The rows of Z fall into 3 groups, and each row is roughly a mix of its group's hidden directions.
Z:
-.13 -.37 .43 -.16 .24 -.17 .12 -.13 -.31 .19
.40 .14 .45 -.22 .04 .05 -.11 .14 .35 .15
.13 .39 -.11 .32 -.09 -.03 -.30 .31 -.18 -.32
-.17 -.39 .41 -.15 .19 -.13 .19 -.16 -.27 .21
-.06 -.40 .15 -.33 .06 .06 .25 -.33 .24 .27
-.43 .49 -.13 -.14 -.12 .30 -.03 -.15 .03 -.12
.23 -.19 .15 .11 -.36 .03 .12 -.13 .57 -.04
-.41 .39 .19 -.38 .00 .28 -.12 -.12 .01 .01
-.04 .34 -.19 .14 -.22 .09 -.43 .25 -.19 -.32
.43 -.43 -.06 .27 -.06 -.32 -.08 .15 .14 -.09
.42 -.21 .02 -.22 -.28 -.09 -.25 -.01 -.34 .28
-.54 .37 -.19 -.14 -.04 .22 -.04 -.16 -.17 -.12
.22 .36 .11 -.06 .12 .34 -.09 .21 -.22 .44
.05 -.12 -.01 .26 -.24 .02 -.36 .50 -.04 -.31
-.01 .18 .19 -.06 .40 .03 .35 .00 .42 -.28
.02 -.21 .29 -.43 -.07 .31 .12 -.11 -.34 .24
.13 .08 .05 -.10 -.22 .15 -.21 .08 .48 -.47
.36 .05 -.11 .20 -.16 .06 -.36 .17 -.36 .33
-.40 .28 -.40 .10 .03 -.01 -.11 -.08 -.34 -.26
-.05 -.16 -.01 .11 .27 -.31 .41 -.28 -.25 .30
.03 -.31 .15 .05 .16 -.18 .47 .00 .46 -.07
.00 .02 -.07 .19 -.27 .05 -.46 .40 -.13 -.33
-.17 -.18 .00 -.26 .09 -.10 .35 -.47 .34 .00
.04 .10 -.52 .38 -.22 -.10 -.05 -.02 .08 -.34
.19 .31 .09 -.06 .17 .26 -.01 .12 -.30 .52
-.04 -.09 .03 -.07 .16 -.20 .45 -.33 .44 -.16
-.55 -.14 -.27 .05 -.01 -.08 -.30 .27 .02 .22
-.35 -.08 -.31 .09 -.11 .05 -.34 .31 -.14 .36
-.47 .38 -.16 -.15 -.11 .39 .10 -.16 -.01 .01
-.39 .47 .12 -.29 .03 .32 .04 -.16 -.08 .06
-.33 -.09 .03 .34 .07 -.28 -.48 -.02 -.24 -.04
-.23 -.36 -.11 .11 -.18 -.25 .00 -.02 .26 -.49
.07 .07 -.02 .02 -.27 .14 -.37 .28 .26 -.47
-.26 -.02 .07 .39 .14 -.41 -.36 -.09 -.07 -.25
-.36 -.51 -.08 -.19 -.20 -.08 .00 -.19 .23 -.19
.15 .17 .05 -.01 .38 -.17 .23 .10 .51 -.26
.36 .42 .11 .15 .21 .08 -.02 .13 -.34 .30
.11 -.45 .01 .28 .12 -.40 .20 -.14 -.30 -.02
-.04 -.25 .21 -.43 -.10 .28 .03 -.03 -.36 .32
-.53 .34 .10 -.26 .05 .20 .03 -.24 -.21 -.01
.20 -.01 .06 -.08 -.12 .37 -.13 .13 -.44 .43
.19 .19 .06 -.13 .35 .02 .35 .13 .47 -.16
.26 -.07 -.11 .04 -.45 .16 -.17 -.09 -.45 .26
-.60 -.15 -.31 .03 -.16 -.02 -.21 .16 -.01 .18
-.12 -.08 -.01 .01 .25 -.26 .55 -.33 .23 .03
-.18 -.60 .07 -.25 -.23 .17 -.20 .05 .04 .17
.58 .05 .17 -.24 -.11 .22 .31 -.16 -.06 .02
-.08 .35 -.38 .05 -.24 .12 -.31 .10 .25 -.31
.08 -.23 .15 -.05 .24 -.22 .49 -.31 .28 .08
-.21 -.15 .16 .19 -.06 -.01 -.41 -.10 -.53 .13
.07 -.09 .11 -.03 .29 -.21 .53 -.33 .23 .14
.05 .13 .29 .38 .19 -.19 -.04 -.32 -.07 -.43
.45 -.07 -.26 .36 -.13 .07 .32 .11 .22 .14
.53 .12 .02 .23 -.31 .05 -.01 -.26 -.30 -.08
.49 -.40 .11 .17 .09 -.34 -.08 .20 .06 .02
.35 .55 .07 .20 .23 .07 .07 .21 -.13 .12
.16 .19 .45 -.39 .12 .19 -.18 .17 .21 .21
-.59 -.10 -.14 -.18 -.04 .01 .27 -.06 .32 -.15
.00 -.02 .03 .03 .27 -.12 .29 -.18 -.37 .52
.20 .09 -.31 .28 -.15 .00 -.38 .29 -.19 .32
.20 .47 -.11 .34 .04 -.19 -.12 .09 -.16 -.37
-.14 .49 -.23 -.05 -.23 .24 -.20 -.01 .30 -.24
-.23 .05 .09 -.13 .24 -.06 .38 -.09 .44 -.34
.19 -.19 .44 -.05 -.20 .02 .21 -.19 .45 .13
-.07 -.11 .40 -.33 .34 .03 .01 .10 -.31 .32
-.04 -.09 .00 .20 -.20 .08 -.40 .00 -.54 .26
-.49 .41 -.10 -.07 -.16 .19 .03 -.30 .01 -.20
.35 -.49 .30 .11 .11 -.30 .14 -.01 -.02 .14
.03 -.02 .04 .02 .30 -.14 .36 -.25 -.28 .48
.18 .10 -.18 -.28 .05 .05 .40 .16 .51 -.03
-.29 .51 -.27 -.16 .13 .25 -.16 .12 -.24 -.03
-.07 -.13 -.04 .03 -.54 .08 .07 -.43 -.31 -.09
.15 -.03 .20 -.01 .34 -.01 .50 -.04 .12 .41
.20 .25 .05 .33 .00 -.08 .25 -.30 .17 -.45
-.03 .34 -.37 -.10 .17 .14 -.34 .37 -.22 -.04
One row of each group comes first, with its name. Which group is each row after those in?
.08 -.02 .11 -.03 .23 -.17 .49 -.27 .43 -.09 -> <10>
-.02 .15 -.10 .54 -.09 -.29 -.18 -.21 .00 -.34 -> <121>
-.27 .12 -.24 -.06 .31 -.05 -.14 .12 -.58 -.02 -> <95>

.55 .10 .30 .04 -.02 -.02 .17 -.32 -.13 -.25 -> <121>
.18 -.22 .21 .14 -.23 -.35 -.16 -.17 .36 -.32 -> <95>
.02 .00 -.02 .02 -.29 .12 -.34 .30 .30 -.47 -> <10>
.00 -.26 .25 -.10 .27 .05 .33 .01 -.33 .42 -> <95>
.03 -.03 .08 -.05 .26 -.02 .29 -.17 -.31 .57 -> <10>
-.23 .50 -.12 -.09 -.25 .26 -.12 -.12 .29 -.21 -> <95>
-.04 .09 .14 .32 .00 -.25 .07 -.39 .06 -.50 -> <121>
-.19 -.03 -.36 .09 -.14 .09 -.31 .37 -.12 .41 -> <121>
-.22 .00 -.13 -.09 .36 -.11 -.13 .14 -.60 .05 -> <95>
